The rows below fall into families. The same turns and mirrors carry the whole set onto itself and the rows of a family onto each other. For each named row, which other rows are in its family? Write them in the order they are listed.
These 18 rows form 3 families of 6 rows each.
Q_441: +1.59; -0.92; +0.44; +1.38; -1.63; +1.23; +2.70; +0.61; +1.75; -0.47; +4.18; -3.55; -0.54; -0.48; +1.45; +0.07; +0.61; +0.39; -0.59; +1.66; -1.24; +0.59; -0.92; +0.95; -0.94
Q_586: +2.20; -0.61; +1.02; +1.80; -2.75; +1.45; +2.46; +0.42; +1.63; -0.27; +3.16; -3.22; -0.80; -1.57; +1.31; +0.39; +0.96; +0.44; -0.75; +1.69; -0.55; +0.94; -0.51; +0.67; -1.45
Q_715: +1.14; -0.69; +1.30; -1.34; -1.89; +3.10; +1.30; +2.11; -0.06; +0.01; +3.55; -2.91; +1.83; -0.61; +2.09; -0.23; +2.30; +2.40; -1.11; -0.42; -1.80; +1.07; +0.67; +1.06; -1.08
Q_923: +1.74; -1.33; +2.56; -0.82; -2.07; +1.56; -1.17; +3.56; +0.12; -1.78; +2.25; -0.87; -0.59; -2.38; +1.44; -0.27; +1.59; -0.39; -0.59; -0.77; -2.25; +1.79; +2.63; +2.08; -0.42
Q_639: +1.11; -0.31; +1.63; -1.67; -2.65; +2.94; +1.47; +1.10; +0.82; +1.17; +3.89; -2.32; +2.00; -0.91; +1.68; -0.05; +2.19; +2.05; -0.69; +0.22; -1.48; +0.69; +0.19; +0.80; -1.56
Q_114: +0.55; -0.58; +1.21; -1.02; -2.40; +2.65; +1.42; +1.64; +0.52; +0.82; +4.00; -2.80; +2.13; -0.56; +1.51; +0.15; +2.51; +1.66; -0.21; +0.69; -1.62; +1.12; +0.20; +2.04; -0.33
Q_818: +1.38; -0.69; +1.80; +1.41; -1.47; +2.06; -1.21; +2.80; +1.68; +0.60; +0.20; -1.16; -0.16; -1.07; +2.12; -1.07; -0.37; -0.63; +0.21; +2.22; -0.27; +2.09; +1.00; +2.09; -1.80
Q_426: +0.72; -0.84; +0.99; -1.92; +0.43; +2.65; -0.89; +1.67; +1.68; +1.51; +2.38; -2.31; +1.11; +0.65; +2.14; -1.45; -1.54; +0.85; +0.19; +1.06; -1.65; +0.38; +1.87; +0.02; -1.93
Q_491: +1.05; -2.22; +2.38; -1.40; -0.89; +1.29; +0.59; +1.28; +1.49; -1.69; +4.53; -1.68; -1.97; -0.88; +1.03; +0.03; -0.04; -1.46; -0.21; -0.59; -2.76; -1.03; +2.38; -0.07; -1.22
Q_514: +0.74; -2.22; +2.58; +0.09; -2.66; +1.08; -0.44; +3.12; +0.40; -1.65; +3.26; -0.49; -0.31; -2.23; +1.76; -0.24; +2.02; -0.97; -0.16; -0.17; -2.44; +0.99; +3.09; +1.80; -0.19
Q_451: +0.28; -0.69; +1.91; -1.93; +0.67; +2.86; -1.20; +1.88; +1.81; +1.42; +2.13; -1.76; +0.71; +1.30; +1.63; -0.67; -0.93; -0.21; +0.89; +0.94; -1.20; +0.31; +1.66; +1.35; -1.55
Q_246: +1.00; -1.74; +3.09; -0.86; -2.78; +1.72; -0.97; +2.94; +0.13; -0.93; +2.70; -0.02; -0.29; -2.79; +1.84; -0.41; +2.10; -0.36; -0.65; -0.58; -2.32; +0.89; +2.67; +1.32; -1.28
Q_771: +1.40; -1.97; +2.78; -0.76; -1.37; +0.93; +0.46; +0.46; +1.40; -1.38; +3.59; -1.30; -2.31; -1.89; +0.92; +0.18; -0.61; -1.40; -0.55; -0.21; -1.96; -0.87; +2.14; -0.61; -1.78
Q_226: +2.03; -0.43; +1.19; +0.99; -1.13; +1.62; -0.59; +2.52; +1.48; -0.12; +0.78; -2.10; -0.50; -0.85; +2.17; -0.46; -0.72; -0.55; +0.62; +2.85; -0.03; +2.66; +1.71; +2.52; -1.03
Q_725: +0.68; -0.65; +2.14; -1.93; +0.05; +2.76; -0.78; +0.93; +2.15; +1.59; +1.85; -1.53; +0.59; +0.51; +1.55; -0.91; -1.87; -0.11; +0.37; +1.09; -0.86; +0.12; +1.21; +0.26; -2.35
Q_288: +0.98; -1.06; +1.42; +1.99; -0.37; +1.24; -0.99; +2.70; +1.96; +0.13; +1.05; -1.27; -0.33; +0.01; +2.29; -0.96; -0.78; -1.02; +0.57; +2.30; -0.50; +1.81; +1.24; +2.12; -1.12
Q_105: +1.55; -0.71; +0.42; +1.15; -2.30; +1.15; +2.78; -0.26; +1.01; -1.00; +3.58; -3.29; -1.18; -1.00; +1.91; +0.56; +0.43; +0.15; -0.33; +1.48; -0.35; +1.37; +0.35; +0.42; -0.53
Q_623: +0.84; -1.76; +1.49; -1.18; -0.92; +0.65; +0.05; +0.27; +1.34; -1.19; +3.87; -1.41; -1.93; -1.30; +1.26; -0.43; -1.11; -1.22; -0.19; -0.70; -2.39; -0.19; +2.50; -1.09; -0.75

Same family as Q_451: Q_441, Q_114, Q_491, Q_514, Q_288
Same family as Q_818: Q_586, Q_639, Q_246, Q_771, Q_725

